A single turn carries every row of the set below to another of its rows. Some are shown first; where does it send the rows asked next?
ged: |  -5 |  22 | -15 |  35 | -25 | -18 | -20 |  -2 | -13 | -12 |  18 | -11 | -12 | -26 |  40 |   4 |
Zove: |   8 |  64 |   5 |   1 | -26 |  -1 | -62 |  -2 |  14 | -26 | -27 |  -7 | -15 | -36 |  12 |  16 |
doba: |  -2 |  24 |   1 | -41 | -20 | -25 |  47 | -13 |  12 | -21 |  22 |  -6 | -21 |   0 |   4 |  12 |
Lupig: |   1 |  31 |  18 |   0 |  11 |  24 | -27 | -19 |  12 | -37 |  -9 |   1 | -23 | -24 |  36 |   3 |
deker: |   4 |  53 |   3 |  39 | -13 | -18 | -35 | -41 |   7 | -21 |  -6 |   9 | -28 | -33 |  12 |  13 |
tinov: | -27 |  51 |  25 |  20 |  -2 | -22 |  -9 | -18 |  41 | -15 | -21 | -12 |  14 | -20 |   3 |  23 |
non: | -20 |  22 |  27 |  -7 | -24 | -44 |   8 | -27 |  15 | -13 |  10 |  20 |  -2 | -24 | -43 |   9 |
Foli: |  -8 |  34 |   0 | -63 | -19 |  -5 | -43 | -28 |  -3 |  25 | -10 | -11 | -22 | -21 |  12 |  15 |
gofi: |   0 |   0 |   1 | -71 | -18 |  -9 | -15 | -40 |   4 |  -2 |  -4 |  -2 |  -4 | -30 | -12 |  24 |
bom: | -25 |  26 | -31 | -34 |   9 | -15 |  -2 | -38 |  20 | -48 |  23 | -21 | -19 | -17 | -32 |  10 |
dizo: | -11 |  36 |  -5 | -11 | -10 |  -1 | -24 | -15 |  -2 | -63 |   0 | -39 | -18 |  -6 |  35 |   4 |
vofar: | -33 |  50 |   6 | -38 |   5 | -42 |  -9 | -15 |  28 |  11 |  18 |  16 |   0 | -13 | -17 |  36 |
bivor: | -10 |   7 |   8 | -22 |  -3 |   4 |   0 |   2 |  -4 |  16 |  41 |  -4 | -10 | -15 | -22 | -18 |
Pob: |   7 |  17 | -14 |   0 | -19 |  11 | -57 |  27 | -10 | -34 |   1 | -27 | -11 | -15 |  17 |   9 |
rurel: |  26 |  35 |  43 | -47 |  -7 | -13 |   5 | -10 |  12 |   5 |  -1 |  -3 |  -1 | -38 | -10 |   7 |
sanos: |   4 |  55 | -22 |   4 | -16 | -21 | -35 |   7 |  -8 | -58 | -30 |  14 | -34 |  -5 |  -6 |  24 |
vugan: |  -8 |   3 | -17 |  20 | -12 | -11 | -30 |  10 | -11 |  11 | -24 |   4 | -14 |  22 |  -8 |  23 |
lomud: | -12 |  24 |  16 | -41 |  11 | -30 | -40 |  14 |   8 | -16 | -22 |  24 |  -5 |   3 | -29 |  39 |
tono: | -14 |   6 |  -3 | -55 | -21 | -28 | -20 |   5 |   6 |  17 |   0 |  23 |   0 |  -6 | -14 |  41 |
dizi: |  -5 |  -3 | -25 | -51 | -23 | -23 | -11 |   7 | -12 | -21 |   9 | -28 |  18 | -46 |  -4 |   4 |
nis: |  32 |  25 |  -1 | -23 | -17 | -23 |  -3 |  -7 |  -2 |  13 |   6 |  24 | -36 |   2 | -41 |  22 |
fidov: |   2 |  13 | -24 | -42 |  -5 | -33 |  -8 | -31 |  -9 |  -1 |  36 | -24 |   9 | -42 | -30 |  15 |
rigat: | -29 |  45 | -17 |  27 | -24 | -41 | -32 |  -8 | -19 | -51 |   1 | -12 |  -9 | -18 |   6 |   4 |
teno: | -14 |  60 | -13 | -12 | -14 | -70 | -12 | -10 |  19 |  -8 |  17 | -15 |  -4 | -12 | -21 |  45 |
vuvu: | -10 |  19 | -23 |  23 |  -3 |  -7 | -21 | -18 | -11 |  -3 |  -5 | -19 |  15 | -48 | -18 | -21 |
mup: |  19 |  28 |   5 | -27 | -13 |  -3 |   1 | -32 |  -5 | -25 | -53 | -16 |  -7 | -19 |  26 |  12 |
Sok: |  10 |  15 |  -8 |  13 |  -4 | -13 |   1 | -10 |  -5 | -74 | -18 |  15 | -21 | -13 |  16 |  19 |
livi: |  19 |  41 | -46 |  -1 |  11 |  -1 |  21 |   8 |  18 | -34 | -10 | -19 | -21 |   3 |  -2 |  23 |
bepum: |  37 |  26 |  -5 |  24 |  -5 | -12 | -30 |  32 |  -8 | -25 |  -9 |   9 | -13 | -21 |  18 |  25 |
Sosol: |  -2 |  36 | -18 | -50 |  26 | -35 |  13 | -10 |  13 | -28 |  28 |  -3 |   0 | -14 | -31 |  30 |

bivor turns into non
bepum turns into ged
And these:
mup turns into livi
fidov turns into vofar
teno turns into Foli
dizo turns into sanos

